Rotation paths and how fast each direction turns (degrees each step):
Each turn is a multiple of 5 degrees from 10 to 175, or 0.
Rotation 1:
[ 28   5  23  28   0 -34  -3  -4  -9 -19   6  15  17 -30   8  15   3  27
   0]
[ 20  16  20  22  11 -40  -4  -4   4 -22  -6  19  19 -19  12  -5   3  32
  11]
[  5  14  37  28  15 -25  -4  -4   0 -21   6   4  34 -19  27   1  -2  28
  -8]
[ -2  12  31  33   3 -43  -3   3   7 -26  -5   9  23 -18  17   9  -1  15
  13]
[  0  29  26  23  12 -24  -9   4   7 -19  -8  12  35 -25  17  -4 -10  12
  14]
[  4  19  25  31   0 -16  -7   9  -7 -18   0   8  27 -44  16  20 -17   5
   4]
[ 18  23  13  23  -2 -33  -3   5  -1 -21 -12  20  19 -43   2  13  -4  13
  19]
[ 27  16  19  19  15 -18  -9  -7  -7 -16  -1  20  28 -42  13   2 -12  29
   5]
[ 30   5  24  30  -2 -35  -3  -1  -4 -15   5  12  20 -33  10  15   4  24
  -2]
[ 26  14  20  20  16 -41  -5 -10   4 -22 -10  17  21 -19  13  -3   4  28
  12]
[ 10  11  33  32  12 -28  -5  -6   3 -18   6   5  31 -22  30   0  -2  30
  -1]
[  3  10  32  32   2 -45  -3   6   6 -24  -1   3  26 -19  18  14   1  13
   6]
[ -3  29  25  26  15 -22  -9   1  11 -22  -8  10  32 -26  17   0  -9  12
  18]
[  4  13  23  29   3 -17  -7   7  -7 -20   2   9  30 -42  15  21 -13   7
   4]
[ 16  22  12  27  -1 -31  -5   8   1 -21 -12  19  23 -38   1  12  -6  13
  18]
[-19   1  10   4   4  -6   0   2   8  -3   1  -9   5  15  10  -3   1  -4
   1] : 45
[  3  -8   1   2   1  -2   7  15   4   2   3   9   8  -9   9 -13  12  -7
   0] : 0
[ -1 -13   6   8 -10   0   2   4  -9   0  12  -7   0  -3   2  14  -1  -3
 -12] : 135
Rotation 2:
[ 21 -23  -5  -2  13   9   8 -42 -23  23   5 -21   9  -4  17   0   6   7
  -4]
[  8   0  10   6  12  23   3 -32 -14  32  15 -18   1  17  19  27  -5  -9
 -19]
[ -7  24  -2  10  11  16  -8 -10  -3  11  32 -23   5   1   1  33  -9 -16
 -28]
[  0  27 -26   1   3   2  -6  -6 -12  -8  44 -22  10 -28 -13  15  10   0
 -17]
[ 11   7 -36 -10  -7  11   5 -15 -21   5  27 -14  -7 -18 -15  -2  36  17
   4]
[ 21 -11 -27  -2  -2  38 -15 -10 -17  24   3 -12 -14   4  -5  -6  31   3
   6]
[ 15 -18  -9   3   5  41 -30 -12   0   8  -3 -34  -7  10  10  -3   6 -18
 -15]
[ -4 -19   4  -7   5  18  -7 -16  10   0  20 -49   3  -7  18   2   6 -20
 -20]
[-25 -11  -7 -13  -6  -7  12 -14   2  13  38 -42  16  -1  14  17  14  -8
  -7]
[ -7   0 -24  -8   2  -5   3  -7 -15  28  38 -21  23  12  -9  15  14   0
  14]
[ 24   0 -22   6  21   4 -19 -11 -28  23  24 -10  22   6 -21   0   9 -10
   9]
[ 31  -9   4   5  24  20 -15 -30 -33   2  11  -9  19 -18  -7  -4   7 -10
 -13]
[  5 -10   8  -7   9  31   5 -32 -25  13   2 -15  -5 -29  16  14  14   2
 -21]
[-13   2 -17 -10   1  30   6  -3 -16  24  10 -28 -19 -13  13  28   2   5
 -27]
[  1  13 -40  -1  -2   9 -10   2   4  19  29 -38 -11   0   1  15 -11   2
 -18]
[  3 -10 -11  15   0  -6   0  -4 -13  -5   4   5  -7   5  -8  -8   1  -1
  10] : 65
[  0  -3   5  -5  -7  -9  13 -14  -1  -8   2  -1   0 -12   8  -5  12   7
   1] : 90
[ -1 -12  -4   1  -3  -1   5  -1   1   4  -9 -13 -13   2  14  -2 -14   0
  -5] : 55
Rotation 3:
[-26  36  -1 -10  19 -24  13 -30  -5  12  17  -3   7   3 -26  -9  -2   3
  29]
[ -4  20  -2  10  14 -34  21  -6  15  22  19   9  20  -8 -12   6  11 -25
  19]
[ -2 -11   4  36   1 -24  24 -13  11  13   1 -25  19  -9  -7  25 -11 -18
  29]
[-34  15  11  15   3 -10  11 -15 -11  -9  -5 -32  27   7 -11  20 -18   1
  21]
[-27  33  11 -12   8   4  27 -14   0  -4  17  -8  34  -3 -23  17   7 -15
   1]
[  3   6   2   6  11 -16  25 -38  12   7  37 -10  16 -17 -19  13   8 -18
  -1]
[ -7   9  13  24  12 -29  -6 -47   9   6  10 -17  -7  -4 -13  10 -11  -6
  26]
[-34  20  21  11   4 -19   8 -12   0  21 -11 -13   6  15 -19   5  10 -18
  35]
[-20  -2  -8  -3  -5  -7  39  -2  -2  21  14 -16  25  -5 -21   1   4 -21
  28]
[ -2  11 -13  15  13 -23  28 -15   0  -1  23 -17  32 -14 -11   6 -21   6
  15]
[-16  36  20  24  19 -26   3 -19  11  -6   6  -6  26   0  -2  32 -10 -10
   4]
[-24   3  29  12  -6   1  20 -21   8   7  -2 -19  17   3 -20  33  13 -31
   4]
[-20  -4   8  -4   0   4  26 -43 -11   9  16 -36   5  -2 -28   6   1  -8
  19]
[-19  35  -2  -7  24 -26  10 -32   0   9  20  -6   9  -1 -21  -9  -4   5
  22]
[ -5  21   4  19  10 -36  16 -10  23  25  11   6  16  -5 -11   7  12 -25
  21]
[  0  -1  -8   1  -1 -11   1   6   1  15  -4   6  -7   2  -2 -14   1  -1
  18] : 55
[ 11 -20  -6   3  -7   5  12  -2   2   5   8  -8  -1  -8  -2   1   3  -7
  -1] : 110
[-15  -5   4  -6  -9  14   2   3 -10   1 -11 -11  -2   8  -4   0   1  -1
   7] : 85
[  7  -1  -4   1 -12   6  -9  -2 -15   2  -6  13   2  -3   8  -9  -7  -5
  -9] : 0
Rotation 4:
[ 24  -3 -26   1  38 -20  13  17  18  18 -15   8 -25  -3 -20   0 -11 -13
  -6]
[ 27   0   6  -9  30 -33  25 -10   1  25   9  35  21  16   6   9  -1  10
  -1]
[  1  13 -10   5  13 -37  29  22  -1  16  18  15 -19  -2   5 -19   7 -29
 -16]
[ 19 -21 -19  12  40 -33   3  -5   2  18  -6  11 -20  15  -8   0  24  15
   1]
[ 16   1  -3  -5  13 -36  39  -6   7   9  12  20  -1  27 -18 -34 -15  -3
   3]
[ 29   1 -25  -5  26 -16  33  24 -10  25  -5  -4 -23  -3   1  -4   7 -17
  11]
[  3  -2 -12   6  32 -27  14   6  18  32 -15  28   9  25 -13  13  -9   0
  -9]
[ 28  13   6  -9  26 -30  33   7   9   5  19  32 -13 -14   5 -14  -2 -10
  -7]
[  7  -8 -14  15  22 -39  18   9 -16  36   5   6  -5  16   8   1  35  -7
  -8]
[ -5 -11 -17  10  27 -34  21  -5  20   5  -2  23 -21  21 -25 -24 -11   1
  -1]
[ 50   0   3 -13  23 -20  33   2  -9  19   1   1  -9  14   0 -16  12   8
  12]
[ -2  -1 -36   0  15 -26  34  16   4  35  -3  12   2  19 -12   2 -10 -25
  -1]
[ 24   7   2   1  49 -25  16  10  14   9 -10  32 -22  -3  -3  -1  -8   3
  -3]
[ 29   0  -1  -3   9 -43  23   5  -3  26  21  22  16  13   3  -3  21 -10
 -14]
[-13  -1 -26  20  28 -34  29   9  -1  11   0  13 -36   6  -5 -12   7  -9
   2]
[ -4   8  -1 -10   0 -10  11  -1   8 -10  -4 -15  -3   3  -2  13   4   5
  -5] : 0
[  3   7   0  -5 -12  -1  13   5 -12   3  12  -5   4  -4  12  -4   5  -8
   4] : 125
[  1   7   4  -4   7   3  -1   7   5   7  -1  10   9 -11   8  16  -8  -6
  -9] : 65
[ -3  -1  -7  -1 -11  -5  -2   1  12  -4   6   0   7   0 -12  -8  -7 -16
 -11] : 155
Rotation 5:
[-20   4   2 -15  21   7  -5  19 -15   1  -1  27   1  40  44  10  26  -8
  -7]
[-35   5   4 -20  25  -5 -22  16  -4 -19   5  23 -16  39  29   3  18  -4
  -7]
[ -7   0   1 -33  26  -3 -21  17  -2 -32  14  11 -20  33  29   5   8  -5
  -5]
[ 18  10 -11 -29  21   3  -6  14 -16 -28   9  23 -17  27  40  14  10  12
   3]
[ -1  13 -12  -7  15   7  -5  -9 -27 -26   4  33 -15  32  43   9  -3  15
  -5]
[-12  -4  -9  -1  23  14  -8   0 -21 -33  16  24 -17  38  26   3 -18  -6
 -25]
[  4   3  -4  -7  28  13 -12  31 -21 -18  27  24  -7  32  23   8 -18 -16
 -20]
[  1  19   5  -5  31   3 -23  34 -25  -5  10  31   2  25  18  19  -8   6
   0]
[ -8  13  15   2  25  -1 -33   1 -21 -26   4  38 -16  33  12  18 -17  10
  11]
[ 15  -4  10 -10  16  -4 -22   4 -17 -42  13  28 -17  24   8  19 -22 -14
  12]
[ 31  -6  13  -1  14  11  -2  12 -32 -24  12  38  -5  21  24  21 -11 -22
   7]
[  1  -1  17  11   9  12  -7   3 -33  -6  -2  41   6  31  30  17  -5 -18
   3]
[-21 -11  24   9  18   9 -16   7 -19 -12   4  34  -6  35  14  13  -7 -33
   1]
[ -3 -13  22 -12  24   4 -17  30  -6 -16  10  26  -6  28  12  19   8 -39
   8]
[ 10   1  24 -17  16  -4 -19  21 -12  -9  -2  29  -5  29  26  26  21 -20
  22]
[-18   6   3   9  -3  -1  -4 -16  -2   3 -10   8  -1   5   2   0   0  11
   2] : 100
[  2  13   4  -6   4 -16  -4  -8  -7  -5  -1  -2  10   5   5  -3  -2 -13
  -6] : 0
[-16   2   3   4   9   2  -6  15   3  13   3  -2   8   4  -5  -2   0  -6
  -9] : 60
Rotation 6:
[ -7  16 -13 -16 -36  -7  43   7 -13 -28   5 -13  21  -6 -16  -5   4  16
 -14]
[-19  -7  -1   5 -21  -8  41  -7 -30 -11   4  -6   5  38 -19  -9   6  13
 -17]
[-28  10  12  -3 -13  29  20   6 -32 -14 -14  -3  19  26 -15   6  17 -10
  -9]
[-35   4 -11 -28 -24  21  28   5  -1  -9 -29 -12  -1  13  -1  18  10  14
   2]
[-18  18 -23 -24 -14  -8  43  15  -2 -21 -15   4 -19  12 -18  -6  16 -11
 -13]
[  0  21 -12 -16 -31   0  33  10 -21 -29   5 -10  23   1 -19 -15   4   2
 -21]
[-10  -9   0  -1 -27   4  45 -12 -28  -2  -4  -7  11  34 -10   4   4  11
  -9]
[-35   2   8   0 -13  31  32   6 -25 -11 -13  10   5  27 -16   7  21 -15
  -3]
[-43  16  -7 -32 -22  19  22   7   2 -19 -19  -8  12   7  -7  16  12  14
   2]
[-17   9 -25 -27 -14 -18  42   6  -5 -17 -17 -12 -20  22 -15  -5  11   8
 -18]
[  8  22  -7  -8 -21   7  40  10 -29 -28  -6 -10  22  12 -21 -16   6 -10
 -19]
[-11  -7   0  -4 -37  14  47  -3 -25  -4  -7 -12  22  22  -6  12  -1  15
   3]
[-43  -4   3  -2 -14  19  38   6 -17 -12  -6  13  -7  24 -14  11  22  -9
  -3]
[-43  22  -8 -26 -17  15  17  18  -6 -31 -13  -4  11   6 -13   4  22   3
  -8]
[-15  11 -23 -27 -17 -14  32   4  -8 -19 -21 -23  -8  24 -11  -8   1  20
 -15]
[  4  -6   7   2  -3  17   5  -1  -1  10 -12   4   2   1   6  11  -3 -10
   8] : 80
[  0   5   0  -6  -8   8  -7   2   1  -4   1  -8  19 -11   5   4  -5  13
   2] : 135
[-17   2   1  -8  11   5 -16   1   1   0 -11  -5  -5   8   2   3   6   3
   0] : 70
